In the data rows, the value 500 means zero.
Some points, each followed by its number:
649 & 618 & 519 & 642 & 577 & 400 & 487 & 565 & 774 & 416 & 684 & 619 & 443 & 605 & 294 & 774 & 337 & 662 & 501 & 723 & 574 & 470 & 728 & 500 & 408 & 352 & 554 & 617 & 498 & 410 & 435 & 681 \\ 0
413 & 546 & 654 & 610 & 524 & 349 & 620 & 563 & 421 & 642 & 339 & 566 & 651 & 576 & 678 & 360 & 658 & 620 & 549 & 390 & 562 & 503 & 389 & 557 & 620 & 670 & 535 & 574 & 663 & 599 & 399 & 407 \\ 1
735 & 637 & 552 & 556 & 644 & 632 & 523 & 623 & 740 & 465 & 546 & 592 & 457 & 624 & 420 & 539 & 465 & 510 & 605 & 721 & 628 & 631 & 704 & 529 & 373 & 484 & 626 & 626 & 539 & 644 & 495 & 437 \\ 2
712 & 665 & 571 & 565 & 644 & 530 & 527 & 691 & 654 & 528 & 557 & 598 & 504 & 613 & 501 & 537 & 533 & 605 & 650 & 677 & 676 & 626 & 663 & 644 & 725 & 530 & 612 & 617 & 553 & 664 & 559 & 724 \\ 3
451 & 654 & 586 & 615 & 634 & 618 & 602 & 678 & 444 & 612 & 599 & 624 & 580 & 622 & 571 & 584 & 621 & 665 & 641 & 459 & 668 & 635 & 439 & 669 & 662 & 624 & 636 & 615 & 571 & 617 & 713 & 676 \\ 4
495 & 662 & 588 & 615 & 637 & 552 & 587 & 691 & 434 & 601 & 588 & 615 & 577 & 610 & 568 & 579 & 606 & 682 & 641 & 494 & 677 & 629 & 437 & 691 & 646 & 604 & 635 & 610 & 569 & 607 & 700 & 691 \\ 5
382 & 527 & 623 & 600 & 497 & 348 & 638 & 529 & 412 & 662 & 332 & 506 & 664 & 553 & 671 & 369 & 656 & 512 & 483 & 389 & 536 & 517 & 385 & 473 & 443 & 665 & 399 & 556 & 630 & 539 & 410 & 359 \\ 6
507 & 382 & 397 & 390 & 375 & 352 & 406 & 382 & 482 & 419 & 397 & 330 & 413 & 382 & 440 & 561 & 420 & 322 & 328 & 470 & 393 & 298 & 496 & 342 & 407 & 425 & 387 & 419 & 394 & 355 & 448 & 461 \\ 7
731 & 633 & 552 & 577 & 621 & 647 & 518 & 620 & 534 & 440 & 635 & 632 & 442 & 622 & 404 & 511 & 449 & 463 & 521 & 700 & 633 & 631 & 728 & 612 & 405 & 441 & 638 & 607 & 535 & 662 & 446 & 614 \\ 8
381 & 577 & 672 & 602 & 392 & 722 & 592 & 589 & 389 & 613 & 677 & 439 & 630 & 625 & 630 & 375 & 632 & 490 & 531 & 400 & 588 & 529 & 383 & 593 & 433 & 614 & 636 & 619 & 695 & 467 & 708 & 356 \\ 9
402 & 651 & 589 & 626 & 594 & 641 & 616 & 675 & 410 & 618 & 670 & 615 & 589 & 621 & 581 & 678 & 628 & 592 & 625 & 427 & 694 & 603 & 430 & 637 & 661 & 626 & 629 & 627 & 583 & 583 & 705 & 688 \\ 10
468 & 330 & 292 & 292 & 619 & 470 & 289 & 350 & 560 & 327 & 424 & 626 & 313 & 317 & 358 & 503 & 334 & 680 & 641 & 490 & 327 & 622 & 441 & 686 & 704 & 326 & 612 & 304 & 296 & 672 & 447 & 583 \\ 11
382 & 609 & 634 & 632 & 455 & 710 & 615 & 619 & 388 & 614 & 719 & 616 & 604 & 659 & 635 & 674 & 642 & 485 & 504 & 389 & 622 & 600 & 383 & 464 & 510 & 608 & 436 & 642 & 646 & 428 & 754 & 704 \\ 12
404 & 563 & 685 & 581 & 590 & 688 & 608 & 561 & 383 & 621 & 378 & 496 & 636 & 612 & 652 & 362 & 620 & 577 & 557 & 388 & 560 & 511 & 390 & 545 & 666 & 634 & 634 & 597 & 694 & 535 & 700 & 355 \\ 13
546 & 349 & 339 & 292 & 338 & 562 & 248 & 358 & 541 & 264 & 472 & 318 & 273 & 334 & 313 & 392 & 289 & 326 & 317 & 543 & 348 & 548 & 552 & 318 & 383 & 279 & 349 & 355 & 349 & 333 & 471 & 528 \\ 14
391 & 605 & 638 & 628 & 380 & 653 & 619 & 621 & 370 & 612 & 663 & 625 & 606 & 655 & 634 & 566 & 626 & 451 & 492 & 384 & 626 & 632 & 383 & 504 & 470 & 627 & 390 & 652 & 654 & 487 & 725 & 606 \\ 15
496 & 366 & 361 & 338 & 342 & 403 & 312 & 374 & 495 & 341 & 462 & 326 & 333 & 359 & 384 & 464 & 350 & 336 & 385 & 482 & 372 & 328 & 423 & 338 & 392 & 353 & 334 & 356 & 374 & 348 & 479 & 484 \\ 16
393 & 642 & 594 & 625 & 552 & 707 & 617 & 654 & 420 & 623 & 704 & 600 & 603 & 616 & 605 & 701 & 632 & 573 & 610 & 429 & 663 & 593 & 414 & 642 & 604 & 636 & 629 & 639 & 592 & 581 & 723 & 726 \\ 17
498 & 354 & 347 & 299 & 357 & 542 & 268 & 379 & 533 & 293 & 431 & 336 & 293 & 335 & 341 & 496 & 315 & 328 & 364 & 503 & 349 & 308 & 445 & 331 & 391 & 316 & 323 & 326 & 362 & 336 & 449 & 465 \\ 18
440 & 401 & 432 & 433 & 403 & 433 & 457 & 388 & 424 & 483 & 368 & 342 & 478 & 396 & 501 & 481 & 473 & 368 & 414 & 426 & 411 & 324 & 408 & 379 & 407 & 474 & 368 & 423 & 429 & 386 & 445 & 440 \\ 19
434 & 441 & 482 & 496 & 407 & 383 & 558 & 435 & 434 & 581 & 362 & 335 & 569 & 451 & 579 & 442 & 559 & 365 & 342 & 434 & 433 & 336 & 478 & 374 & 447 & 550 & 423 & 451 & 493 & 409 & 387 & 460 \\ 20
669 & 623 & 532 & 632 & 617 & 542 & 505 & 552 & 767 & 405 & 641 & 620 & 449 & 616 & 322 & 653 & 362 & 642 & 505 & 724 & 572 & 612 & 728 & 532 & 403 & 373 & 623 & 642 & 510 & 394 & 428 & 690 \\ 21
New points follow, each followed by the numbers of its three nearest points above, nearest first.
505 & 328 & 284 & 323 & 639 & 531 & 338 & 341 & 611 & 367 & 583 & 627 & 352 & 317 & 386 & 613 & 364 & 679 & 685 & 567 & 317 & 621 & 594 & 700 & 725 & 360 & 631 & 308 & 292 & 672 & 545 & 551 \\ 11 21 3
421 & 337 & 311 & 277 & 600 & 395 & 270 & 357 & 441 & 286 & 396 & 584 & 290 & 327 & 332 & 410 & 295 & 618 & 634 & 427 & 329 & 581 & 430 & 642 & 611 & 284 & 578 & 338 & 314 & 614 & 372 & 434 \\ 11 16 18
394 & 515 & 604 & 596 & 443 & 345 & 641 & 511 & 399 & 657 & 343 & 446 & 665 & 540 & 668 & 356 & 646 & 443 & 470 & 383 & 527 & 459 & 386 & 514 & 423 & 663 & 382 & 544 & 603 & 448 & 418 & 353 \\ 6 1 20
510 & 365 & 367 & 342 & 346 & 382 & 324 & 358 & 436 & 353 & 452 & 355 & 343 & 359 & 393 & 414 & 363 & 329 & 347 & 543 & 381 & 359 & 464 & 322 & 394 & 360 & 332 & 353 & 380 & 372 & 468 & 415 \\ 16 18 7
384 & 582 & 665 & 613 & 512 & 719 & 595 & 592 & 375 & 613 & 720 & 502 & 623 & 628 & 621 & 390 & 633 & 487 & 610 & 395 & 604 & 557 & 414 & 449 & 463 & 621 & 481 & 636 & 686 & 510 & 726 & 358 \\ 9 15 13
426 & 346 & 327 & 274 & 544 & 381 & 250 & 357 & 438 & 272 & 348 & 553 & 268 & 334 & 316 & 585 & 290 & 635 & 602 & 393 & 353 & 634 & 405 & 576 & 455 & 277 & 501 & 328 & 333 & 599 & 368 & 389 \\ 11 16 18
528 & 355 & 352 & 309 & 346 & 574 & 284 & 363 & 502 & 301 & 460 & 375 & 306 & 344 & 346 & 438 & 319 & 328 & 359 & 457 & 362 & 336 & 441 & 353 & 385 & 320 & 338 & 352 & 356 & 344 & 456 & 407 \\ 18 16 14
718 & 633 & 541 & 612 & 626 & 615 & 534 & 595 & 762 & 386 & 628 & 633 & 447 & 624 & 347 & 660 & 381 & 589 & 505 & 716 & 604 & 610 & 729 & 570 & 370 & 394 & 636 & 629 & 525 & 404 & 501 & 620 \\ 21 0 2
729 & 638 & 549 & 589 & 635 & 562 & 518 & 619 & 495 & 429 & 600 & 627 & 438 & 626 & 390 & 533 & 441 & 478 & 557 & 707 & 605 & 621 & 722 & 597 & 421 & 444 & 634 & 632 & 540 & 662 & 427 & 603 \\ 8 2 21
452 & 339 & 315 & 277 & 568 & 368 & 257 & 345 & 425 & 280 & 363 & 559 & 284 & 333 & 313 & 421 & 298 & 655 & 618 & 416 & 331 & 581 & 417 & 621 & 580 & 284 & 561 & 321 & 320 & 597 & 381 & 401 \\ 11 16 18
413 & 596 & 648 & 608 & 534 & 671 & 603 & 623 & 384 & 616 & 713 & 541 & 612 & 643 & 614 & 403 & 624 & 404 & 509 & 401 & 606 & 565 & 383 & 428 & 407 & 626 & 570 & 647 & 665 & 505 & 676 & 375 \\ 9 15 12
407 & 452 & 511 & 503 & 416 & 368 & 586 & 443 & 390 & 593 & 360 & 346 & 605 & 461 & 592 & 410 & 576 & 405 & 408 & 395 & 449 & 359 & 411 & 443 & 411 & 578 & 448 & 481 & 513 & 437 & 429 & 426 \\ 20 19 6
709 & 664 & 562 & 553 & 644 & 498 & 523 & 677 & 675 & 511 & 521 & 624 & 498 & 624 & 487 & 598 & 527 & 605 & 642 & 709 & 660 & 625 & 669 & 588 & 718 & 540 & 619 & 596 & 553 & 660 & 513 & 618 \\ 3 2 8
384 & 575 & 670 & 584 & 597 & 711 & 596 & 581 & 397 & 613 & 672 & 468 & 625 & 622 & 643 & 376 & 627 & 541 & 530 & 390 & 599 & 541 & 385 & 565 & 432 & 616 & 609 & 594 & 705 & 504 & 675 & 353 \\ 9 13 15
563 & 325 & 284 & 336 & 644 & 585 & 356 & 327 & 580 & 394 & 510 & 618 & 379 & 326 & 399 & 708 & 397 & 698 & 689 & 580 & 330 & 586 & 537 & 699 & 718 & 378 & 628 & 328 & 285 & 670 & 535 & 515 \\ 11 3 8
735 & 638 & 543 & 598 & 625 & 524 & 526 & 589 & 525 & 405 & 618 & 633 & 438 & 629 & 365 & 585 & 415 & 489 & 436 & 723 & 628 & 627 & 718 & 527 & 477 & 426 & 637 & 629 & 534 & 664 & 390 & 557 \\ 8 2 21
424 & 501 & 582 & 573 & 380 & 344 & 629 & 507 & 387 & 651 & 391 & 459 & 663 & 516 & 642 & 373 & 642 & 381 & 513 & 385 & 495 & 400 & 382 & 488 & 442 & 649 & 375 & 526 & 577 & 436 & 383 & 352 \\ 6 20 1
628 & 335 & 306 & 372 & 620 & 636 & 415 & 343 & 707 & 444 & 633 & 564 & 428 & 342 & 440 & 697 & 425 & 681 & 669 & 622 & 320 & 589 & 642 & 686 & 705 & 447 & 601 & 294 & 301 & 648 & 628 & 786 \\ 11 3 21
388 & 541 & 646 & 612 & 500 & 340 & 633 & 553 & 410 & 646 & 334 & 563 & 659 & 574 & 681 & 356 & 650 & 560 & 592 & 385 & 547 & 478 & 406 & 512 & 581 & 665 & 527 & 541 & 659 & 571 & 366 & 399 \\ 1 6 13
471 & 614 & 514 & 647 & 609 & 501 & 483 & 557 & 697 & 424 & 651 & 627 & 449 & 598 & 292 & 756 & 343 & 672 & 397 & 724 & 573 & 406 & 700 & 504 & 423 & 331 & 519 & 603 & 486 & 355 & 398 & 625 \\ 0 21 8
679 & 664 & 570 & 580 & 643 & 522 & 532 & 675 & 623 & 541 & 574 & 632 & 514 & 615 & 509 & 570 & 547 & 630 & 614 & 630 & 680 & 622 & 694 & 680 & 722 & 559 & 624 & 633 & 556 & 673 & 584 & 634 \\ 3 5 4
726 & 641 & 559 & 559 & 644 & 676 & 515 & 657 & 779 & 473 & 539 & 593 & 458 & 622 & 434 & 502 & 474 & 459 & 592 & 724 & 645 & 624 & 709 & 523 & 571 & 476 & 632 & 613 & 541 & 598 & 398 & 451 \\ 2 8 3
511 & 326 & 291 & 356 & 646 & 599 & 367 & 331 & 630 & 407 & 529 & 622 & 394 & 332 & 415 & 661 & 405 & 682 & 685 & 601 & 302 & 617 & 576 & 696 & 707 & 392 & 585 & 301 & 286 & 673 & 470 & 577 \\ 11 3 21
428 & 336 & 305 & 285 & 629 & 412 & 274 & 352 & 524 & 301 & 441 & 616 & 297 & 320 & 330 & 398 & 315 & 640 & 643 & 426 & 318 & 565 & 444 & 634 & 640 & 317 & 596 & 291 & 309 & 659 & 364 & 507 \\ 11 16 18
384 & 589 & 659 & 595 & 496 & 701 & 607 & 596 & 411 & 615 & 721 & 490 & 619 & 642 & 617 & 362 & 626 & 456 & 529 & 413 & 598 & 513 & 384 & 409 & 474 & 627 & 571 & 627 & 673 & 448 & 760 & 355 \\ 9 15 13
401 & 559 & 681 & 587 & 600 & 561 & 617 & 585 & 383 & 622 & 390 & 495 & 641 & 594 & 661 & 368 & 640 & 580 & 575 & 389 & 572 & 521 & 395 & 485 & 713 & 625 & 609 & 592 & 683 & 528 & 638 & 357 \\ 13 1 6
559 & 331 & 294 & 360 & 638 & 539 & 384 & 343 & 640 & 421 & 591 & 617 & 405 & 333 & 417 & 632 & 411 & 688 & 687 & 605 & 320 & 625 & 581 & 691 & 721 & 397 & 619 & 290 & 294 & 672 & 530 & 688 \\ 11 3 21
734 & 640 & 542 & 603 & 629 & 574 & 525 & 603 & 776 & 378 & 618 & 625 & 447 & 624 & 356 & 587 & 391 & 541 & 505 & 716 & 590 & 635 & 730 & 573 & 371 & 394 & 634 & 645 & 524 & 398 & 578 & 557 \\ 21 2 8
734 & 637 & 543 & 597 & 642 & 543 & 526 & 614 & 458 & 416 & 554 & 637 & 432 & 629 & 379 & 641 & 425 & 510 & 506 & 724 & 624 & 614 & 728 & 533 & 435 & 444 & 633 & 620 & 531 & 632 & 403 & 560 \\ 8 2 21
485 & 328 & 287 & 300 & 631 & 473 & 305 & 328 & 556 & 340 & 451 & 607 & 329 & 312 & 366 & 504 & 342 & 665 & 696 & 501 & 328 & 621 & 527 & 692 & 713 & 337 & 630 & 320 & 290 & 670 & 499 & 477 \\ 11 16 14
428 & 332 & 297 & 283 & 600 & 470 & 289 & 337 & 556 & 315 & 391 & 618 & 311 & 321 & 336 & 492 & 317 & 634 & 655 & 459 & 340 & 629 & 455 & 670 & 661 & 299 & 606 & 307 & 305 & 672 & 405 & 491 \\ 11 16 18
